The rows fall into hidden groups. There are 3 groups. Groups can overlap: rows of different groups may look alike. The first row asked about is in group 0, and each new group gets the next number.
Each row in order, then its group:
-0.5/-0.3/0.4/-0.3/-0.8/1.0/0.4/0.2/0.4/0.5/2.0/0.4/0.1/-0.3/-2.4/2.2/0.1/0.3/-0.3/-0.8/0.5/0.4/0.0/-0.2/-1.5/2.2/0.0/-0.9/-0.9/-2.4/1.7/0.4 0
0.5/0.5/-0.1/0.0/0.6/-1.8/-2.0/0.0/-0.3/-1.3/1.0/1.2/0.5/0.1/2.2/-1.8/-2.3/-1.3/-1.1/0.2/-0.1/1.2/0.7/0.4/-0.4/1.1/-0.9/0.3/0.1/-0.6/-1.7/-2.2 1
0.2/0.5/0.5/0.0/0.1/-1.3/-1.5/-0.5/-0.5/-1.4/1.4/0.6/-0.2/-0.6/-1.4/-1.0/-1.8/-1.1/-1.5/-0.5/0.7/0.6/-0.5/-0.7/-1.7/0.7/0.2/0.0/-0.9/-2.3/0.3/-1.6 1
0.5/0.7/0.7/0.1/0.7/-3.4/-0.4/-0.9/-0.1/-0.9/-1.6/-0.4/0.5/0.3/2.3/-3.6/-2.0/0.2/-0.1/0.3/-0.4/0.4/-0.2/-0.2/2.2/-1.0/-0.5/1.3/2.1/1.3/-4.0/-1.9 0
-5.5/-0.7/-1.2/-0.2/-0.3/-2.1/-2.7/-2.3/-3.4/1.4/-0.4/-1.2/0.4/0.5/5.6/-5.1/-0.4/0.2/0.1/-1.3/2.1/0.6/0.3/1.1/8.2/-9.9/-1.1/-0.4/0.7/4.5/-7.0/-2.9 2
-0.2/-1.1/-0.1/-0.3/0.1/-0.3/0.4/-0.4/-0.1/-1.1/2.1/0.4/-0.1/0.7/-1.2/1.1/-0.3/-0.3/0.4/-0.7/-1.2/-2.5/0.3/-0.1/-1.0/1.2/-0.1/0.4/-0.5/-1.0/1.8/1.1 1
1.0/0.4/0.0/-0.3/-0.7/1.3/1.7/1.2/1.4/2.9/-2.5/-0.5/0.0/0.0/-2.5/1.1/1.7/1.1/1.0/-0.8/-4.1/0.6/-0.1/-0.1/1.7/0.8/0.9/0.1/0.9/1.0/1.3/-0.1 2
0.4/-0.7/1.0/0.8/0.9/-0.5/0.6/0.3/-0.5/-1.1/1.7/0.4/0.1/-0.3/-2.0/1.6/-0.1/0.1/0.6/-0.6/-0.2/-0.1/-0.5/0.0/-1.3/1.6/1.0/0.2/-0.4/-0.7/1.6/0.7 0
0.5/0.8/0.9/1.1/0.6/-0.5/-0.7/-0.2/-0.3/-0.8/2.0/0.3/-0.4/-0.5/-2.7/0.1/-1.0/-1.2/-0.8/-0.5/1.7/0.0/-0.2/-0.6/-1.8/1.0/0.5/0.2/-0.7/-2.2/1.1/0.7 1
0.1/-0.9/-1.5/0.4/0.7/0.6/0.2/1.1/0.6/0.3/-0.8/0.2/-0.6/1.3/3.0/0.8/1.6/0.9/0.5/4.4/-2.4/-1.6/0.7/1.0/0.4/-1.7/-0.1/-1.0/-0.6/2.5/1.8/1.6 0
0.0/-0.2/-0.7/-0.4/0.2/-2.5/-2.6/-0.5/-0.7/-1.6/0.3/0.8/0.0/-0.1/2.9/-2.6/-2.9/-1.9/-1.4/-0.1/-0.9/0.8/0.5/0.4/-0.6/0.1/-1.3/-0.1/-0.4/-0.6/-2.7/-2.8 1
-0.3/-0.9/-1.0/0.1/-0.5/0.3/-0.3/-0.8/-1.0/-1.7/3.2/0.7/-0.1/-0.4/0.8/1.5/-0.1/-0.4/-0.9/-0.5/-0.2/0.5/0.7/0.6/-0.4/1.3/-0.5/-1.2/-0.2/0.3/1.3/0.2 0
1.1/0.5/1.1/0.5/0.4/1.9/1.8/1.3/0.9/0.8/-3.8/-0.1/0.1/1.2/1.2/1.0/1.8/1.4/1.1/1.9/-1.8/-0.2/0.0/-0.3/-0.7/0.4/-0.1/-1.0/-0.6/2.0/1.9/1.3 0
0.9/1.7/0.9/0.4/-0.5/0.8/0.7/0.7/-0.2/-0.9/1.3/0.2/-0.6/-0.9/-2.6/2.2/-0.1/-0.2/0.1/-0.7/2.2/0.5/-0.1/-0.4/-1.6/1.9/0.9/-0.1/-0.9/-2.0/1.8/0.6 1
1.1/-0.1/0.0/0.0/0.0/1.2/1.5/1.6/2.3/3.9/-4.7/-1.1/-0.2/0.0/-2.4/0.6/2.1/1.5/0.8/-0.3/-6.2/0.2/-0.5/-0.1/3.0/-0.7/0.4/0.5/1.7/2.6/1.0/-0.8 2
-1.1/-0.4/0.4/-0.2/-0.7/0.7/0.2/-0.1/0.3/-0.3/3.3/0.9/0.2/-0.2/-1.7/2.5/0.1/-0.4/-0.7/-0.7/1.5/0.5/0.3/-0.2/-0.9/1.5/-0.4/-1.0/-0.5/-1.0/2.0/0.7 0
-0.3/-0.6/-1.1/-0.5/-0.8/0.9/1.0/0.6/0.1/-0.4/1.8/0.2/-0.1/-0.2/-0.8/1.6/1.2/0.6/0.7/0.6/-0.6/-1.0/0.1/0.0/-0.9/1.8/0.3/-0.1/-0.6/-1.0/1.3/0.5 1
1.2/0.4/-0.2/-0.1/-0.3/2.1/1.4/1.0/1.6/1.1/-2.2/0.1/0.3/0.1/0.6/1.5/2.3/2.0/1.7/2.7/-1.2/0.0/-0.4/0.4/-0.7/2.2/0.9/0.2/-0.4/-0.4/1.1/0.5 1
1.0/1.3/0.6/0.1/-0.3/-1.0/-0.5/-0.9/0.3/-0.1/-1.2/-0.2/0.5/0.4/1.0/-3.2/-1.2/-0.1/-0.4/0.4/2.3/0.2/-0.7/-0.5/1.0/-1.5/-0.3/1.2/2.3/0.7/-2.9/-0.3 0
0.1/-0.4/-0.1/-0.1/0.4/-0.5/-0.5/-0.9/0.0/-0.2/-0.2/-1.0/-0.1/-0.3/0.3/-1.1/-0.3/-0.3/-0.4/-0.6/2.8/0.5/0.5/0.6/-0.3/-1.5/0.2/0.4/-0.2/-0.7/-1.4/0.1 1
0.6/0.6/0.0/-0.2/-0.6/-1.1/-1.2/-1.4/0.0/-0.6/-1.8/-0.6/-0.3/-0.1/-0.9/-3.6/-1.3/-0.6/-1.3/-0.3/2.0/-0.6/-1.4/-1.3/0.0/-1.8/-0.9/0.5/0.9/0.3/-2.5/-0.5 0
0.9/0.6/1.4/1.1/2.5/1.6/1.4/0.8/0.3/0.6/-3.1/0.1/0.7/0.7/-1.3/1.4/1.8/1.0/1.1/-0.7/1.0/-0.9/-1.1/-0.7/-1.4/0.7/-0.4/0.6/0.4/1.1/2.1/1.5 0
0.8/0.3/-0.4/-1.0/-0.8/1.0/1.4/0.8/0.8/2.1/-1.9/-0.5/-0.3/-0.4/-2.7/1.1/1.3/0.7/0.6/-1.1/-3.5/0.4/-0.1/-0.4/0.7/1.2/0.8/-0.3/0.0/-0.3/1.3/-0.2 2
-0.8/-0.6/-0.1/-0.3/0.3/-0.5/-1.1/-1.2/-0.6/-0.1/-0.7/-0.9/0.2/-0.3/2.4/-2.0/-1.0/-1.0/-0.3/-0.3/2.8/1.1/0.3/0.2/0.3/-2.7/0.1/0.5/-0.2/0.3/-2.9/0.4 1
0.5/-0.6/-0.5/0.4/0.2/1.3/0.8/0.6/0.0/-1.2/1.1/0.4/-0.2/0.6/0.4/1.4/0.9/0.8/0.9/0.9/-0.1/-1.5/0.3/0.5/-0.4/0.5/0.0/-0.2/-0.4/0.3/2.0/1.7 0
0.8/-0.1/-0.3/-0.7/-0.7/1.0/1.3/1.0/0.3/1.6/-0.6/-0.2/-0.1/-0.4/-2.6/1.5/1.1/0.7/0.3/-1.0/-2.4/0.6/0.2/-0.3/0.1/1.9/0.7/-0.1/-0.1/-1.0/1.5/0.2 2
0.3/-0.4/-0.9/-0.3/-0.7/1.4/1.2/0.8/0.5/0.0/0.8/0.3/0.1/-0.1/-0.4/1.7/1.6/1.1/0.8/1.2/-0.5/-0.5/-0.2/0.3/-0.8/2.0/0.5/0.6/-0.4/-1.3/1.2/0.7 1
-2.7/-0.8/-0.2/-0.7/-0.3/-1.7/-1.6/-2.0/-1.8/-0.1/-1.8/-1.1/-0.1/0.1/6.5/-3.9/-2.4/-2.1/-0.1/-0.3/2.2/0.1/0.9/0.7/1.1/-5.0/-0.2/0.1/-0.1/2.2/-6.1/-1.0 1
0.8/1.1/1.1/1.1/1.2/-0.1/-0.2/0.1/-0.1/-0.3/2.0/0.0/-0.3/-0.3/-2.5/0.9/-0.4/-1.0/-0.2/-0.3/2.2/-0.1/-0.1/-0.5/-1.8/1.4/0.3/0.5/-0.3/-1.8/1.4/0.9 1
-1.9/-0.7/-0.4/-0.4/-0.8/0.0/-0.4/-0.3/-0.2/-1.0/3.1/0.8/-0.1/-0.3/0.7/2.0/-0.1/-0.6/-1.2/-0.6/1.7/-0.4/0.5/0.5/-0.5/0.7/-1.1/-1.0/-0.2/0.3/1.6/0.6 0
